Each row is where one point has got to under a steady rotation. How many ticks took it there?
The counts run from 0 to 147.
[113 159 159 159  94 147  79 168  77 129 170 122 130 144 122 129 135  88
 161 112 138 173 133 135 137 150  93 147  90 153 108 175 140 154 167 141
 146 159 113 124 113 171 137 104  97 161 103 115 190 102 139 127 139 122
 133 103 127 169 171 109 124 137 103 131  74 122  86 113 145 121 116] : 51
[152 161 114 150 119 128 189 139 132 133 113  94 101 155 129 129 117 164
 122 108  99 110 154 175  98 135 144 108 100 133 147 140  92  96 132 104
  91 122 138  92 125  95 121 130 160 100 201 104 120 138 163 108  93 138
 100 152 111 170  85 112 116 151 186 136  92 110 160 115 120  85 148] : 2
[136 142 155  63 171 136 158 128 166  84 109 103 113 127 119 104 132 110
 153 134  82 132 130 177 132  93  86  84 124 126 113 118 132 113  91 105
 144 107 137 102  98  93  78 115 110 103 170 118 153 129 133 174 123 100
 141 124 155 161  95 149  80 146 138 131 143  87 134 113 148 100 110] : 10
[136 140 157  68 174 129 167 138 164  88 114 108 117 115 114  98 135 109
 153 133  91 129 129 170 128 111  85  89 119 132 102 113 127 123  93 103
 145 100 126 104  83  88  64 112 124 109 173 118 175 129 130 178 125 111
 140 125 151 155 101 150  86 145 136 150 145 102 134 126 140  95 111] : 11
[139 107  70 140  95 143 128  76 101 160 140 153 131 137 141 114 129 175
  87 138 131  91  87 135 143  90 164 127 203 129 150  81 136 148 107 103
 142  99 136 145 150 115 130 127 137 140 121 157  80 157 122 103 121 144
  82 120 142 100 122 167 172 118  92 123 159 134 141 125 136 177 138] : 34
[136 123 162 185  93 145 103 147 141 130 119 142 139 165 131 159 141 142
 176  99 165 135 152 135 112 171 116 146  53 126 159 153 121 142 152 150
 120 130 102  89 159 110 138 179 116 141  91 125  88 105 127 101 160 138
 123 166 116 160 121 115 125 113 141  80  81 111 129 125 135 123 168] : 58
[117 125 148  87 128 120 143 108 113 129 102 116 114 124 150 133 161 152
 111 175  46 153 123 147 150 121  81  72 151 125  86  94 139 110 124 136
 116 116 155 143  87 169 112 105 109 117 168 131 157 134  98 145  83 101
 150 112 169 123 135 161  91 173 154 141 125 120 139 108 124 116 110] : 140
[134 115 166  88 192 103 179 162 194 116 115 120 130  77 103  88 124  92
 129 129 133 145 136 106 115 152 112 116  88 127  92 132 137 124 111 130
 131 135 128 128  85  94 102 125 136  89 134 110 182 146 100 167 149 141
 169 114  99 125 141 122  93 141 139 165 160 141 123 154 124  88 122] : 15
[107  84 150 166 113 124  89 147 139 113  90 162 144 155 143 165 125 152
 125  86 154 138 149 114 135 159 123 139  82 108 162 135 112 174 116 165
 144  69  93  63 161 109 123 169 111 170 111 117 107 133 133 113 166 157
 129 136 135 151 134 119 136 133 109  79  93 105 138 153 124 146 172] : 124
[140 120 136  76 149 115 144  97 193 110  55 130 116 143 139 172 150 101
 113 128  67 130 124 115 146 106 126  78 143 101 118 103 122  99 124 132
 116  80 151 116 117 103 116 143 109 112 162 123 103 135 142 158 108 108
 151 142 150 145  95 142  87 155 175  80 134  97 160 120 144 137 132] : 72
[114 152 164 171  93 162 100 163  89 131 159 121 112 140 112 138 147 133
 186 112 172 162 144 145 100 179 112 151  63 144 136 169 122 149 155 144
 122 170 111 117 148 156 141 140 133 162 118 124 162 110 123 125 147 121
 152 149 114 148 142  85 123 113 118 129  75 126  86 123 125 104 128] : 54
[137  97 129  97 118 113 135 105 144 146  79 137 123 149 160 164 155 148
  88 158  49 141 110 127 152 113  91  74 147 102 100 105 147 112 119 135
 124  90 156 123 122 135 128 141  95  97 151 136 104 149 111 130 102 111
 127 107 172 131 126 163 100 179 176  98 112  94 161 116 137 138 137] : 137
[110  88 155 162 115 150  97 145 137 121 104 170 127 136 117 148 135 151
 159  85 181 142 126 124 121 174 138 145  71 103 166 149 110 175 111 162
 140  88  98  87 163 103 131 180 128 167 112 117 111 134 129 137 169 153
 151 153 135 144 128 102 133 115 104  88 101 115 111 155 115 137 162] : 122
[128 111 166 107 128 133 161 129 137 156 144 140 116  95 129 109 164 143
 139 171  89 154 113 121 119 160  84  97 118 118  84 114 148  88 140 128
 100 159 161 180  73 150 127 136 136  84 131 120 160 133  66 150 116 122
 158 140 131 105 144 159  90 156 167 169 152 158 133 124 121 103 118] : 144
[126 115 136  84 124 117 133 107 123 127  95 120 113 135 157 145 159 148
  96 170  43 147 121 140 151 110  82  68 152 117  90  95 147 109 115 131
 114 104 155 133  96 160 110 113  96 115 163 137 142 135 108 141  88  98
 148 107 174 129 123 165  96 176 161 123 125 108 148 114 137 129 120] : 139
[112  81 150 164 112 137  94 148 137 125  98 169 139 146 126 154 129 149
 143  79 166 143 132 120 125 167 124 148  77 102 162 142 116 174 118 165
 146  84  96  74 165 105 123 175 119 168 104 120 104 137 129 122 171 156
 136 141 139 146 123 115 137 125 110  82  97 107 123 152 121 140 171] : 123
[151 131  94 135 118 135 127 114 106 132 145  76 138 131 140 119  94 165
 122 151 155  91 121 136  99  79 153 134 182 148 163 123 155 116 120 113
 133 159 141 148 193 131 141 119 137 101 104 153  47 126 125  85 123 122
  97 121 114  68 113 118 153  77 111 131 143 135 143 111 150 148 120] : 96
[131 169 116 141 112 114 160 103 139 117  66 120 104 148 132 161 157 169
 115 116 116 121 166 157 108 169 156 107  91 132 131  90  76 121 125 124
  77 110 120  72 133 115 126 146 156 141 197 127 116 138 157 118 104 120
 146 158 105 156  90 105 108 139 171 111  97 123 141 135 111  95 144] : 66
[136 129 155 180  94 130  96 147 142 117 104 135 140 175 135 165 129 134
 160 100 148 137 158 133 119 158 112 137  66 134 157 136 123 143 143 148
 116 122  99  73 161 106 134 173 103 146  92 128  88 100 143  96 152 134
 114 159 113 169 125 114 120 122 144  67  78 113 137 123 142 130 174] : 59
[112  83 169  89 175 120 161 147 178 128 114 142 137  73 105 115 131 110
 120 130 103 138 121  82 126 146 118 109 123  99  89 142 125  91 144 143
 121 133 160 163  79 140 114 124 144 100 137  95 157 145  84 168 122 144
 161 134 123  95 138 141  92 145 159 177 167 156 153 149 106 114 116] : 80
[112 109 114 138 101 119 153 109 104 150  71 129  96 128 150 160 154 216
  89 130 105 146 137 148 110 163 152  96 107 105 127  97  95 134 108 151
  92  97 136  82 154 138 140 150 150 143 201 134 113 170 128 112  91 134
 161 138 135 119 111 105 120 156 153 113  90 110 133 141  96 109 145] : 131
[127 151  99 132  79 162 126 102  81 194 180 133  76 127 114 134 153 102
 122 141 125 147  68 131 135 105 156 131 180 127 114 153 139 121 143  99
 131 159 171 189 129 150 158 122 130 119 157 130 162 163 130 152 103 123
 133 108 157 113 147 121 146 149 105 139 115 108  76 108 144 132  98] : 42
[110 159 152 137 129 131 102 160 117 113 145 138 126 120 103 130 131  55
 143  96 165 164 136 110 142 154 136 159  92 140 121 170 116 172 130 137
 149 127 102 108 119 124 133 118 103 175 125 106 207 140 147 162 160 138
 153  97 112 166 166  90 129 129  90 121  82 122  70 144 136 118 110] : 116
[131 129 134 146  73 186 118 122 101 183 199 174  94 140 116 121 160  98
 170 119 132 140  61 132 141 116 108 134 146 125 129 161 148 133 155 102
 150 148 155 189 113 119 147 155 122 107 112 126 147 139 113 162 130 124
 109 143 170 142 141 154 139 145  98 130 115 103  89 110 149 142 119] : 45
[150 184  96 123 100 158 146 104 126 162 166 117  80 131  97 124 142  64
 145 129 147 124  77 137 124  89 162 141 158 150 127 147 139 130 124  73
 132 161 151 176 139  94 147 127 134 100 147 132 150 156 151 155 129 111
 125 116 124 142 123 103 140 122 100 123 123  93  66 112 165 121  92] : 107
[126 174 127 143 112 111 113 121 121  94  71 101 137 170 150 169 144 152
 127 115 112 129 184 164 123 147 126 108  91 144 135 100  89 137 121 139
 102 102  99  47 149 135 126 122 111 174 159 137 107 107 170 101 118 115
 132 132 116 168 106 104 111 131 141  89  76 116 138 119 133 117 147] : 63
[111  92 147 161 118 111  85 146 131 108  81 148 148 156 143 163 120 159
 106  89 144 147 155 114 139 153 122 133  90 110 150 132 108 171 113 166
 148  71  89  57 155 120 124 146 100 174 124 122 110 131 141 106 154 147
 122 118 132 150 136 115 133 136 120  77  79 108 144 149 128 148 166] : 125
[125  95 169  79 189 103 156 159 193 102 112 110 143  70 105 112 121  90
 135 139 150 146 136  87 110 145 120 128  96 123 101 137 149 123  99 149
 136 145 127 143 130 102 111 138 124  96 106 120 153 149  93 171 164 132
 182 117 104  92 144 105  96 118 135 153 161 141 118 150 133 105 111] : 17
[127 128 119 136  78 180 118 114  88 187 195 163  85 132 109 119 162 105
 161 128 134 140  57 138 133 120 122 132 152 121 126 159 158 132 153 103
 144 156 167 200 129 133 147 146 129 111 129 121 147 152 118 160 122 118
 120 138 163 127 142 139 137 135 103 138 116 104  80 108 146 136 111] : 44
[135 101  93 140 148  89 133 121 118 132 112 105 160  91 138 120 100 161
  64 140 165 114 148  89 117 134 189 149 153 142 125 100 125 144 105 142
 110 134 113 120 166 146 143 106 140 146 106 138 103 167 111  93 142 160
 134  90  81  66 157 109 151  98 102 150 144 170 135 154 119 147 125] : 28
[129 100 170 110 135 133 159 137 153 156 143 140 122  89 120 111 166 132
 137 166  96 149 114 103 116 158  90 105 111 115  85 128 153  92 154 137
 105 170 164 185  84 143 134 145 131  73 109 117 141 128  68 142 124 126
 148 144 126 103 153 158  91 149 180 167 155 156 136 121 132 107 122] : 145
[137 156 119 141 119 115 173 102 155 132  66 131 101 146 132 162 158 161
 115 111 110 116 151 148 109 166 156 100  87 117 128  95  89 112 130 119
  72 113 127  83 133 104 127 152 159 130 196 124 113 152 149 129 101 129
 141 171 108 155  87 107 104 139 181 108 107 123 143 132 111  98 147] : 67
[131 108 128 162 142 107 148 160 110 123 151  93 162  96 137  88  82 176
  98 139 151 100 158 104 102 128 139 150 143 147 127 128 130 115 143 144
 122 157 118 131 135 153 123  90 152 125 102 127 110 119  97  73 131 161
  98 112  83  76 153 135 150  98 118 187 153 191 173 136 104 129 133] : 91
[124 124 142  66 158 119 141  99 177 100  53 132 123 136 132 158 147  98
 114 130  64 128 131 128 154 101 114  78 141 104 110 104 117 104 119 134
 129  84 154 121 109 128 103 128 103 124 167 121 117 131 140 167 107 103
 155 128 155 145  96 148  78 157 168  97 143  95 153 124 140 131 117] : 73
[121  93 163  71 190 112 141 159 189  94 101 105 145  81 109 112 115  93
 143 146 156 139 126  94 107 135 117 125 103 121 118 133 157 134  97 150
 145 139 133 138 143 112 109 144 121 103  89 126 131 141  91 169 164 123
 189 121 106  87 140 104  94 103 118 140 168 131 113 149 140 114 112] : 18
[133 106  88 132 133  93 128 109 115 138 102 103 145 100 136 133 108 159
  66 147 172 108 133  88 111 121 193 151 161 140 138 101 131 141 106 146
 112 137 130 132 178 141 149 111 146 140 117 148  85 168 114  97 127 150
 134  97  93  56 149 102 152  89 106 141 149 160 134 145 122 144 120] : 29
[117 151 161 160  91 147  84 172  97 140 178 135 128 147 126 129 137  73
 156 119 135 165 126 122 151 136  85 144 101 148 110 172 143 148 163 129
 156 148 112 131 109 157 134 113  81 155  97 110 190 102 130 134 141 127
 120 103 139 177 176 128 128 146 100 123  77 122  95 112 149 129 124] : 50
[161 168  77 157 100 135 146 104 106 141 166 117 127 151 145  91 117 152
 115 132 124  75 113 168 132  74 142 130 183 157 141  99 131 125 125  78
 135 130 123 129 130  88 117 105 139 106 121 156  99 126 150  84 127 130
  49 112 115 135 109 161 168 119  93 133 144 127 143 106 146 149 131] : 100
[159 149  85 142 107 144 136  99 102 137 156 103 133 151 147 105 106 173
 129 144 139  79 110 170 116  63 150 130 182 155 164 104 149 128 114  92
 136 139 125 129 163 114 124 118 139 108 107 161  65 122 140  85 124 119
  73 125 130 100 102 149 162  90  97 124 152 127 137 101 146 147 127] : 98
